In the data rows, the value 128 means zero.
In each game, the first row plays the second. By how much does the first row win? 20 means about a draw, 40 a big win and 0 a big loss. Wins can go round in a circle. Each row has two weighted sums of its numbers, A and B, taken from their middle values. A row wins by its A times the other's B, less its B times the other's A.
[151, 153, 117, 97, 127, 93, 124, 106, 112, 139, 132, 101, 126, 111, 108]
[123, 133, 103, 129, 107, 132, 143, 114, 117, 122, 134, 115, 131, 111, 102] >> 19
[122, 134, 124, 96, 124, 97, 139, 127, 132, 131, 126, 119, 103, 117, 126]
[113, 112, 128, 103, 114, 126, 113, 129, 134, 106, 114, 144, 130, 127, 144] >> 23
[116, 137, 108, 151, 112, 126, 139, 117, 115, 116, 130, 122, 140, 122, 137]
[175, 221, 84, 183, 137, 137, 150, 106, 86, 184, 150, 178, 159, 132, 94] >> 27
[115, 107, 131, 115, 121, 114, 105, 135, 125, 123, 116, 124, 125, 127, 125]
[145, 104, 160, 155, 135, 150, 135, 165, 153, 132, 114, 119, 130, 150, 120] >> 19
[136, 118, 114, 106, 118, 97, 136, 126, 139, 136, 149, 117, 114, 131, 107]
[97, 91, 130, 130, 126, 138, 124, 130, 147, 151, 127, 130, 131, 118, 142] >> 18
[211, 154, 116, 167, 143, 124, 134, 84, 105, 177, 180, 138, 185, 112, 110]
[125, 132, 103, 114, 110, 99, 126, 122, 133, 128, 155, 110, 112, 123, 106] >> 29
[120, 118, 126, 114, 116, 142, 119, 144, 154, 106, 112, 140, 125, 158, 133]
[143, 144, 99, 168, 131, 122, 139, 97, 103, 163, 145, 138, 141, 120, 108] >> 26
[102, 94, 136, 113, 109, 97, 91, 121, 121, 123, 105, 93, 132, 126, 99]
[160, 149, 116, 117, 117, 95, 109, 126, 105, 115, 126, 117, 112, 141, 101] >> 5
[121, 121, 120, 104, 114, 123, 100, 109, 117, 129, 114, 111, 112, 126, 111]
[125, 124, 122, 107, 116, 130, 105, 121, 109, 132, 117, 114, 120, 116, 127] >> 19
[179, 160, 90, 186, 134, 133, 145, 93, 104, 196, 163, 148, 179, 116, 87]
[124, 121, 132, 109, 112, 175, 148, 147, 184, 97, 117, 148, 133, 166, 163] >> 6
[130, 139, 128, 119, 124, 113, 128, 130, 117, 121, 148, 134, 121, 88, 154]
[115, 96, 129, 130, 117, 139, 148, 147, 153, 103, 117, 109, 113, 154, 106] >> 17
[133, 116, 161, 146, 175, 127, 118, 142, 156, 159, 122, 126, 124, 98, 161]
[201, 212, 80, 194, 140, 127, 154, 93, 88, 214, 169, 196, 187, 133, 80] >> 14
[199, 153, 95, 180, 142, 128, 144, 84, 92, 199, 168, 144, 186, 123, 87]
[135, 103, 135, 133, 158, 136, 123, 119, 150, 172, 127, 106, 144, 127, 148] >> 1
[131, 141, 117, 145, 125, 125, 121, 110, 94, 135, 122, 137, 138, 109, 117]
[140, 156, 116, 109, 100, 145, 150, 148, 175, 79, 146, 167, 136, 156, 153] >> 16
[153, 152, 103, 142, 129, 147, 111, 104, 95, 161, 136, 164, 167, 126, 96]
[115, 135, 119, 173, 132, 166, 121, 119, 100, 157, 125, 168, 168, 99, 154] >> 22
[135, 153, 97, 171, 103, 122, 153, 116, 156, 125, 145, 137, 160, 146, 129]
[130, 135, 104, 138, 137, 153, 105, 96, 80, 148, 144, 139, 135, 124, 107] >> 16
[188, 158, 107, 175, 131, 138, 138, 102, 99, 174, 158, 144, 173, 109, 116]
[118, 110, 129, 108, 111, 124, 120, 113, 106, 105, 147, 110, 116, 116, 143] >> 9
[151, 126, 147, 109, 131, 134, 96, 136, 132, 138, 126, 128, 139, 95, 157]
[128, 124, 132, 106, 138, 124, 112, 129, 117, 129, 123, 148, 121, 98, 157] >> 21
[140, 160, 96, 170, 135, 125, 136, 104, 105, 169, 142, 146, 155, 118, 98]
[113, 119, 122, 135, 134, 131, 113, 120, 103, 121, 107, 143, 130, 104, 149] >> 20
[106, 98, 117, 105, 105, 105, 123, 112, 124, 134, 144, 106, 116, 151, 123]
[125, 109, 134, 110, 108, 120, 92, 119, 115, 132, 112, 92, 157, 131, 111] >> 22
[96, 128, 105, 132, 104, 113, 137, 112, 128, 108, 135, 111, 122, 129, 111]
[117, 121, 109, 136, 105, 115, 132, 119, 121, 131, 158, 92, 114, 124, 118] >> 18
[113, 141, 109, 168, 110, 141, 141, 126, 163, 122, 126, 159, 196, 122, 168]
[98, 99, 126, 102, 112, 148, 145, 142, 141, 109, 119, 130, 96, 121, 119] >> 17
[123, 134, 114, 97, 108, 113, 122, 121, 124, 112, 111, 123, 115, 118, 120]
[105, 122, 109, 139, 112, 127, 130, 113, 109, 128, 133, 124, 133, 126, 126] >> 20
[121, 102, 147, 119, 141, 113, 120, 138, 129, 136, 121, 124, 111, 114, 147]
[128, 113, 150, 112, 152, 122, 106, 141, 133, 125, 146, 131, 117, 106, 174] >> 19
[140, 129, 125, 110, 136, 129, 209, 140, 178, 131, 118, 123, 113, 148, 151]
[132, 123, 120, 110, 112, 124, 152, 146, 146, 107, 136, 118, 120, 152, 102] >> 25
[158, 142, 165, 154, 194, 143, 126, 114, 141, 156, 139, 131, 190, 100, 151]
[142, 144, 127, 136, 114, 135, 120, 122, 113, 109, 142, 146, 165, 129, 149] >> 16
[104, 167, 106, 146, 115, 115, 128, 122, 141, 105, 126, 163, 152, 126, 137]
[104, 85, 152, 143, 156, 140, 162, 165, 164, 135, 108, 134, 108, 127, 138] >> 25
[191, 132, 177, 176, 174, 215, 158, 142, 192, 234, 161, 214, 246, 93, 209]
[129, 110, 141, 110, 146, 126, 82, 123, 115, 108, 106, 125, 127, 119, 139] >> 22
[116, 140, 115, 116, 122, 115, 128, 127, 129, 121, 131, 112, 99, 134, 122]
[182, 183, 105, 155, 130, 123, 128, 94, 94, 152, 158, 145, 165, 127, 91] >> 15
[126, 117, 125, 105, 102, 127, 113, 128, 105, 118, 135, 95, 132, 133, 130]
[126, 141, 147, 107, 128, 107, 132, 142, 134, 140, 128, 110, 90, 112, 142] >> 24
[122, 161, 103, 150, 116, 116, 141, 105, 106, 130, 119, 148, 146, 114, 124]
[139, 119, 109, 106, 111, 123, 147, 136, 149, 117, 141, 134, 142, 138, 133] >> 16
[124, 123, 134, 96, 123, 124, 112, 126, 117, 151, 119, 116, 123, 102, 151]
[136, 98, 145, 116, 154, 142, 96, 127, 124, 134, 109, 146, 134, 98, 164] >> 27
[128, 121, 125, 151, 134, 148, 117, 125, 118, 135, 118, 148, 172, 93, 159]
[135, 164, 103, 141, 104, 133, 133, 108, 120, 120, 126, 138, 129, 133, 121] >> 20
[129, 144, 127, 102, 121, 109, 123, 120, 108, 145, 147, 94, 105, 112, 130]
[126, 158, 99, 136, 120, 98, 119, 109, 97, 145, 140, 134, 124, 139, 96] >> 17
[145, 117, 148, 118, 161, 151, 99, 129, 120, 125, 109, 168, 142, 100, 164]
[129, 143, 110, 144, 105, 121, 142, 115, 126, 117, 134, 114, 131, 136, 118] >> 24
[101, 109, 118, 106, 109, 113, 117, 120, 119, 112, 118, 117, 109, 131, 121]
[110, 149, 111, 163, 115, 124, 138, 124, 151, 113, 148, 153, 175, 123, 137] >> 19
[105, 126, 118, 129, 106, 110, 127, 121, 116, 112, 128, 120, 136, 139, 124]
[131, 119, 139, 138, 158, 124, 148, 161, 140, 154, 126, 154, 108, 106, 148] >> 20
[143, 137, 124, 120, 118, 130, 114, 125, 96, 105, 123, 125, 125, 108, 130]
[116, 149, 104, 134, 126, 133, 121, 103, 81, 156, 140, 151, 150, 114, 96] >> 33
[97, 156, 184, 152, 151, 113, 169, 134, 145, 185, 155, 109, 94, 156, 130]
[141, 157, 141, 109, 124, 119, 96, 130, 122, 132, 139, 127, 115, 115, 129] >> 6
[144, 103, 130, 106, 111, 132, 149, 147, 145, 118, 133, 104, 117, 154, 115]
[161, 145, 94, 145, 122, 104, 141, 82, 80, 167, 164, 122, 157, 128, 79] >> 32
[104, 132, 125, 129, 122, 104, 147, 125, 121, 125, 133, 105, 99, 167, 97]
[107, 155, 108, 140, 134, 111, 120, 121, 112, 140, 136, 134, 118, 134, 107] >> 20
[104, 115, 119, 121, 108, 119, 122, 120, 106, 103, 125, 107, 122, 140, 123]
[105, 84, 179, 181, 236, 176, 121, 173, 146, 151, 92, 160, 113, 123, 134] >> 14
[121, 113, 127, 102, 101, 121, 103, 117, 113, 118, 120, 102, 115, 126, 127]
[110, 113, 126, 114, 120, 120, 109, 128, 122, 124, 121, 134, 128, 118, 124] >> 21
[144, 110, 118, 124, 104, 121, 124, 127, 123, 85, 117, 109, 84, 132, 116]
[149, 112, 152, 126, 175, 124, 96, 146, 142, 113, 123, 154, 100, 92, 169] >> 7
[108, 119, 108, 125, 110, 118, 128, 115, 131, 121, 111, 134, 138, 110, 140]
[118, 162, 106, 144, 103, 121, 137, 118, 141, 102, 130, 152, 161, 146, 145] >> 21
[122, 107, 147, 128, 153, 124, 153, 157, 146, 135, 128, 142, 119, 111, 156]
[113, 142, 102, 146, 107, 124, 150, 113, 140, 118, 152, 112, 123, 128, 114] >> 20
[84, 108, 128, 133, 114, 125, 124, 123, 126, 122, 142, 134, 143, 123, 128]
[137, 117, 142, 107, 114, 170, 208, 148, 200, 154, 124, 87, 133, 200, 133] >> 32
[111, 160, 133, 108, 133, 105, 122, 117, 119, 145, 136, 112, 103, 117, 130]
[105, 118, 135, 112, 120, 123, 134, 152, 126, 119, 135, 134, 119, 118, 127] >> 11
[113, 104, 125, 99, 121, 128, 114, 123, 130, 135, 105, 122, 106, 108, 145]
[119, 138, 97, 132, 130, 108, 109, 106, 95, 145, 127, 121, 125, 143, 81] >> 15
[124, 129, 120, 128, 119, 95, 110, 117, 94, 151, 152, 111, 149, 128, 66]
[137, 129, 122, 119, 118, 130, 115, 122, 105, 114, 133, 122, 134, 107, 125] >> 10
[142, 122, 149, 117, 119, 106, 86, 127, 105, 148, 155, 109, 161, 139, 94]
[187, 160, 93, 172, 139, 137, 147, 85, 92, 203, 181, 139, 182, 118, 102] >> 2
[116, 96, 138, 110, 135, 162, 126, 137, 139, 81, 96, 158, 90, 120, 137]
[126, 161, 109, 137, 105, 115, 134, 127, 142, 94, 121, 164, 166, 148, 150] >> 27
[97, 112, 110, 126, 108, 121, 142, 126, 147, 113, 147, 99, 114, 142, 129]
[144, 152, 167, 115, 143, 136, 181, 162, 143, 120, 155, 143, 91, 118, 180] >> 22
[126, 115, 123, 100, 113, 105, 109, 119, 132, 129, 113, 106, 106, 124, 106]
[114, 116, 116, 118, 112, 107, 116, 124, 133, 95, 100, 116, 95, 139, 107] >> 19
[164, 157, 99, 164, 138, 143, 136, 92, 80, 201, 179, 147, 190, 116, 92]
[102, 128, 118, 108, 129, 106, 126, 124, 119, 133, 144, 113, 121, 101, 149] >> 27
[96, 116, 124, 133, 115, 112, 140, 121, 126, 123, 157, 139, 153, 114, 141]
[102, 120, 127, 125, 114, 165, 136, 135, 143, 112, 133, 134, 109, 123, 145] >> 21
[118, 165, 116, 166, 118, 144, 118, 135, 148, 95, 122, 185, 187, 140, 147]
[101, 132, 114, 152, 110, 132, 130, 116, 139, 112, 116, 153, 163, 128, 142] >> 21
[153, 141, 120, 129, 125, 124, 96, 117, 120, 132, 128, 149, 154, 136, 105]
[144, 112, 163, 149, 117, 138, 130, 119, 139, 104, 110, 78, 113, 181, 117] >> 10
[99, 105, 113, 113, 117, 109, 120, 115, 107, 134, 145, 97, 108, 125, 93]
[150, 116, 162, 123, 119, 134, 166, 151, 158, 149, 147, 77, 135, 168, 125] >> 17
[138, 127, 123, 141, 128, 123, 125, 121, 104, 119, 122, 148, 141, 94, 148]
[139, 190, 91, 150, 129, 114, 129, 116, 97, 150, 126, 149, 133, 136, 109] >> 28
[130, 134, 125, 99, 136, 96, 151, 128, 141, 140, 140, 113, 106, 132, 120]
[110, 119, 124, 112, 118, 107, 106, 115, 123, 121, 114, 98, 99, 126, 115] >> 19
[100, 112, 118, 107, 111, 107, 109, 118, 117, 115, 110, 108, 100, 121, 108]
[160, 124, 156, 115, 181, 132, 91, 143, 127, 113, 120, 174, 118, 103, 157] >> 22
[104, 97, 124, 99, 126, 127, 102, 124, 119, 99, 101, 138, 105, 103, 136]
[142, 136, 221, 176, 136, 200, 181, 184, 141, 137, 137, 83, 124, 156, 146] >> 15
[146, 139, 107, 123, 109, 87, 124, 117, 100, 117, 148, 102, 114, 130, 100]
[144, 151, 95, 190, 134, 136, 148, 99, 111, 180, 137, 153, 152, 114, 115] >> 18
[114, 131, 103, 148, 133, 116, 128, 108, 93, 170, 134, 140, 120, 138, 91]
[131, 153, 113, 123, 121, 131, 109, 124, 125, 108, 119, 146, 115, 134, 117] >> 20
[130, 149, 123, 120, 93, 159, 124, 133, 162, 85, 114, 156, 166, 185, 163]
[126, 171, 107, 142, 100, 140, 141, 129, 163, 84, 117, 180, 179, 155, 164] >> 21
[166, 139, 132, 123, 124, 136, 114, 124, 115, 111, 129, 141, 134, 99, 146]
[131, 121, 130, 113, 112, 131, 139, 144, 135, 114, 148, 98, 124, 151, 103] >> 25
[124, 134, 114, 122, 104, 111, 120, 115, 135, 74, 100, 119, 97, 142, 100]
[121, 118, 143, 108, 134, 125, 119, 149, 114, 132, 140, 144, 101, 104, 138] >> 23
[175, 119, 155, 135, 108, 161, 153, 156, 171, 125, 134, 128, 150, 177, 144]
[114, 136, 178, 135, 128, 137, 156, 131, 137, 151, 147, 52, 123, 195, 96] >> 24
[115, 108, 136, 107, 121, 113, 115, 137, 121, 125, 133, 143, 130, 113, 150]
[149, 173, 96, 149, 123, 110, 111, 117, 100, 134, 127, 135, 129, 148, 84] >> 23
[114, 111, 139, 131, 112, 114, 122, 117, 113, 124, 116, 81, 102, 157, 103]
[108, 135, 127, 121, 108, 118, 111, 124, 149, 110, 117, 155, 154, 157, 134] >> 20
[109, 119, 163, 160, 197, 172, 144, 159, 138, 128, 152, 124, 84, 102, 163]
[128, 136, 106, 122, 108, 102, 134, 114, 105, 109, 139, 117, 114, 118, 116] >> 23
[121, 121, 120, 118, 118, 107, 133, 130, 136, 114, 118, 109, 93, 134, 118]
[132, 123, 120, 150, 139, 133, 119, 113, 99, 138, 121, 135, 138, 98, 144] >> 20
[141, 133, 116, 97, 105, 111, 140, 142, 133, 107, 127, 128, 112, 125, 114]
[96, 101, 135, 135, 152, 138, 128, 148, 155, 137, 125, 161, 147, 110, 140] >> 27
[133, 113, 131, 103, 119, 125, 104, 129, 107, 90, 118, 142, 113, 110, 142]
[118, 127, 162, 164, 207, 163, 154, 164, 140, 139, 136, 145, 77, 91, 181] >> 9
[122, 118, 129, 104, 114, 133, 122, 139, 123, 97, 115, 144, 94, 112, 148]
[160, 138, 108, 105, 110, 130, 125, 143, 141, 105, 99, 120, 112, 142, 112] >> 22
[103, 97, 129, 111, 113, 141, 127, 145, 135, 112, 120, 129, 112, 137, 122]
[125, 109, 135, 96, 134, 128, 102, 125, 113, 103, 128, 131, 108, 101, 150] >> 22
[152, 110, 201, 178, 148, 151, 134, 163, 150, 146, 111, 95, 148, 160, 124]
[116, 117, 151, 144, 191, 130, 120, 138, 134, 141, 144, 137, 102, 88, 177] >> 19
[126, 108, 133, 112, 107, 140, 142, 133, 140, 120, 128, 85, 113, 157, 105]
[112, 98, 149, 153, 156, 130, 128, 140, 143, 163, 127, 111, 122, 119, 140] >> 19
[114, 138, 113, 125, 120, 128, 119, 119, 114, 136, 160, 116, 115, 168, 108]
[192, 161, 99, 154, 115, 89, 136, 109, 93, 169, 151, 159, 151, 137, 92] >> 30
[144, 116, 155, 117, 164, 136, 81, 140, 128, 112, 126, 133, 122, 94, 154]
[137, 140, 99, 83, 138, 112, 218, 141, 180, 170, 156, 122, 121, 198, 118] >> 23
[147, 158, 108, 132, 112, 100, 128, 118, 79, 162, 141, 152, 128, 136, 100]
[120, 134, 127, 111, 112, 108, 110, 126, 108, 109, 127, 122, 107, 136, 101] >> 27
[122, 153, 111, 142, 103, 116, 128, 118, 141, 97, 120, 160, 177, 157, 148]
[129, 122, 113, 141, 110, 130, 130, 102, 100, 144, 145, 142, 147, 116, 140] >> 21
[112, 107, 127, 122, 130, 131, 115, 132, 127, 117, 121, 146, 137, 115, 151]
[118, 117, 129, 116, 111, 106, 121, 128, 121, 113, 122, 149, 152, 127, 142] >> 24
[138, 118, 137, 97, 117, 112, 109, 127, 116, 107, 120, 122, 120, 110, 124]
[165, 141, 97, 139, 116, 130, 146, 121, 184, 139, 140, 120, 150, 107, 134] >> 16
[113, 120, 117, 115, 109, 117, 124, 138, 149, 88, 119, 140, 144, 148, 146]
[178, 123, 156, 101, 157, 137, 103, 142, 136, 113, 127, 180, 134, 96, 173] >> 23
[115, 126, 150, 172, 187, 122, 119, 150, 147, 153, 123, 137, 104, 95, 153]
[101, 94, 156, 141, 135, 127, 110, 142, 126, 138, 114, 94, 133, 124, 112] >> 13
[206, 171, 101, 183, 139, 140, 139, 83, 88, 195, 176, 168, 184, 114, 108]
[116, 121, 128, 118, 117, 115, 118, 118, 119, 104, 111, 137, 128, 125, 136] >> 16
[146, 109, 159, 140, 171, 123, 94, 144, 146, 134, 119, 130, 132, 105, 150]
[120, 158, 108, 112, 119, 127, 109, 114, 120, 96, 113, 141, 109, 126, 106] >> 22
[130, 99, 143, 112, 154, 125, 99, 143, 126, 117, 131, 154, 140, 116, 166]
[131, 138, 98, 131, 99, 131, 143, 122, 157, 110, 119, 100, 124, 121, 127] >> 21
[177, 141, 122, 99, 120, 159, 178, 168, 186, 110, 138, 158, 150, 146, 131]
[169, 146, 118, 145, 128, 117, 89, 132, 125, 143, 120, 140, 148, 146, 105] >> 25
[130, 108, 137, 118, 139, 148, 109, 138, 134, 143, 128, 156, 181, 110, 178]
[111, 96, 163, 125, 119, 127, 147, 145, 137, 145, 130, 80, 122, 157, 117] >> 19
[108, 89, 163, 160, 172, 207, 181, 181, 158, 133, 114, 131, 105, 124, 146]
[158, 170, 131, 137, 104, 120, 130, 142, 168, 115, 114, 173, 190, 135, 166] >> 20
[130, 143, 109, 121, 110, 125, 126, 120, 132, 106, 119, 116, 121, 111, 113]
[123, 113, 119, 111, 122, 125, 167, 141, 162, 111, 147, 123, 110, 142, 123] >> 20
[138, 129, 103, 125, 107, 113, 124, 103, 106, 133, 116, 126, 125, 115, 115]
[131, 154, 93, 169, 104, 124, 158, 116, 160, 132, 143, 128, 140, 139, 115] >> 20
